Each row has a name. Each question is about the rows just above it. Places in a row count from 1.

F: [105 105 106 105 105]
E: [118 118 118 118 118]
Q: [105 105 107 105 105]
At which places does Q hold [105]? : 1 2 4 5
Places of [105] in row F: : 1 2 4 5
Places of [107] in row Q: : 3
Places of [118] in row E: : 1 2 3 4 5
Whose row is [118 118 118 118 118]? : E
Whose row is [105 105 106 105 105]? : F
Places of [106] in row F: : 3

S: [167 167  43 140 150 149 150 102]
K: [167  81  81  81 122 120  81  81]
T: [151 121 121 121 121 151 119 120]
At which places does S hold [167]? : 1 2
Places of [122] in row K: : 5
At which places does T hold [151]? : 1 6
Places of [150] in row S: : 5 7
Every place of [121] in T: : 2 3 4 5
Places of [81] in row K: : 2 3 4 7 8

N: [ 99  86  87  88  93 200 172  83 195  91 112  99 200 124 196 200 112 170
 110 122 190  87 105 126 125 122 200 125 124  96 122 200]
A: [103 122 112 127 122 122 130 110 114 119 117 118 120 122 119 119 114  98
 112 111 118 128 107 123 122 126 109 122 121  96 119 119]
P: [ 99  86  87  88  93 200 172  83 195 104 112  99 200 124 196 200 200 170
  76 200 190 120 105 185 185  84 195 186  95 164 176 164]
Y: [132 132 131 129 131 120 121 132 121 121 121 121 120 196 120 120 120 125
 132 120 121 129 124 119 119 129 122 119 122 125 121 125]
J: [ 98 120 118 117 115 102  83 119 104 174 167 173 104 166 106 104 100  94
 122  98 113 119 164  97 101 106 100 100 173  94 133  94]
Every place of [106] in J: : 15 26
At which places does A hold [121]? : 29
Places of [119] in row A: : 10 15 16 31 32
Places of [109] in row A: : 27
At which places does N hold [195]? : 9
At which places does A hold [103]? : 1
Every place of [200] in N: : 6 13 16 27 32

M: [188 180 188 188 180]
C: [187 188 161 187 187]
W: [65 64 65 65 65]
Every place of [64] in W: : 2
Places of [187] in row C: : 1 4 5
At which places does W hold [65]? : 1 3 4 5
Every place of [188] in M: : 1 3 4
Every place of [180] in M: : 2 5
Whose row is [187 188 161 187 187]? : C
Places of [161] in row C: : 3

Vaf: [108 125 135 136 133 128 141 118 125 125 134]
mot: [114 145 121 123 166  93 193 143 142 132 133]
fomef: [105 119 119 158 104 103 142 121 119 112 104]
sozoz: [110 129 129 113 134 119 132 139 145 121 142]
ful: [130 130 129 118 147 147 134 134 118 123 147]
Bev: [119 124 119 127 131 131 130 119 105 129 119]
vuka: [113 110 135 151 121 107 138 117 145 121 135]
bigod: [107 124 131 105 149 144 131 139 116 123 149]
lobu: [132 152 100 115 141  91 167 153 134 139 126]
radol: [111 117 123 158 124  98 141 121 164 132 116]
masif: [128 130 119 128 111 127 140 127 122 122 138]
At which places does Vaf hold [125]? : 2 9 10
Every place of [104] in fomef: : 5 11
At which places does vuka hold [135]? : 3 11
Places of [119] in row Bev: : 1 3 8 11

Z: [162 127  95 141 122 122 159 102 110]
R: [ 58 123 128 141 128 124 141 156 138]
G: [114 127 145 122 106 160 144 147 139]
H: [121 155 121 136 155 155 101 155 121]
B: [143 139 143  88 117 139 143 139 143]
V: [159 116 114 144 128 118 161 114 126]
At which places does B hold [143]? : 1 3 7 9
Every place of [128] in R: : 3 5
Places of [155] in row H: : 2 5 6 8
Places of [118] in row V: : 6
Every place of [159] in Z: : 7

U: [ 71  59 175 114  64 125 150 137 195 150 110  86 139 113 126  93 147]
L: [115 114 139 132 117 129 132 128 148 127 115 109 120 128 110 165 169]
X: [114 114 139 132 117 114 114 128 148 127 115 109 120 109 114 114 109]
At which places does X hold [109]? : 12 14 17
Places of [114] in row X: : 1 2 6 7 15 16

firi: [135 140 140 135  93 135]
famog: [134  87  94 136 161  99]
nule: [123 123 123  69  69  69]
nuven: [177  46 139  68 136 132]
zule: [101 127 198 134 110  52]
negu: [128 132 128 125 128 128]
Every place of [69] in nule: : 4 5 6
Every place of [135] in firi: : 1 4 6
At which places does negu hold [128]? : 1 3 5 6

Mapab: [138 132 129 153]
tumo: [129 116 128  62]
lebug: [129 129 118 123]
At which places does lebug hold [129]? : 1 2
Every place of [62] in tumo: : 4

vek: [121 111 119  64]
sefel: [112 112 134 112]
novik: [134 114 115 115]
kelaz: [116 116 116 116]
migaf: [135 135 135 135]
Places of [116] in row kelaz: : 1 2 3 4
Places of [135] in row migaf: : 1 2 3 4
Places of [112] in row sefel: : 1 2 4
Places of [114] in row novik: : 2
Places of [64] in row vek: : 4

bami: [ 97  43 173 127 168 127]
Vule: [157 128 169 169 157 169]
befod: [ 98 181 146  98 181  98]
Places of [98] in row befod: : 1 4 6
Places of [97] in row bami: : 1
Places of [169] in row Vule: : 3 4 6
At which places does befod hold [181]? : 2 5
Places of [127] in row bami: : 4 6
Every place of [146] in befod: : 3

rodar: [134 136 123 121 114 124 135 140 127 140 129 122 118 123 126 134 129 128
 124 110 125 129 123 117 127 120 113 121 136 132 113 131 124 119 124 122
 113 130 124 136 132 131 121 129 122 126 144]
Vosid: [135  92 109 140  95 109 137 119 155 146 145 135  89 163 123 104 109 128
 110 125 154 119 155 112 121 134 119 148 148 100 152 129 109  52 111 129
 143 114 151 141 126 131 102 117 110 116 156]
kag: [132 136 116 140 119 144 131 123 121 136 135 136 133 123 136 119 119 102
 148 155 114 118 139 148 132 139 119 136 105 111 113 131 144 136 146 108
 105  99 113 105 132 132 115 108 126 119 114]
vima: [135  92 109 156  95 109 145 137 145 146 145 135  89 163 123 104 130 128
 110 125 154 158 156 112 121 134 116 148 148 104 156 130 109 119 115 129
 140 114 156 146 126 131 102 117 146 116 156]
tam: [132 136 112 140 119 144 129 123 121 143 135 132 133 123 132 115 122 102
 148 155 114 118 139 148 133 139 119 140 106 111 113 134 144 135 142 105
 126  99 113 105 134 131 115 128 126 116 114]
Goz: [141 129 134 117 119 124 123 112 104 124 135 143 132 129 122 111 132 128
 134 162 114 135 129 129 130 106 129 136 136 114 133 123 137 132 115 133
 130 135 129 120 135 118 121 126 138 139 132]
vipu: [137 136 138 117 124 129 121 115 116 131 124 143 133 123 124 115 129 124
 104 170 114 135 112 132 129 111 132 136 136 118 146 124 129  98 115 126
 123 135 129 120 138 129 118 123 142 139 126]
At which places does Goz hold [129]? : 2 14 23 24 27 39
At which places does kag hold [105]? : 29 37 40
At which places does vima hold [145]? : 7 9 11
Places of [119] in row Vosid: : 8 22 27
Places of [136] in row kag: : 2 10 12 15 28 34

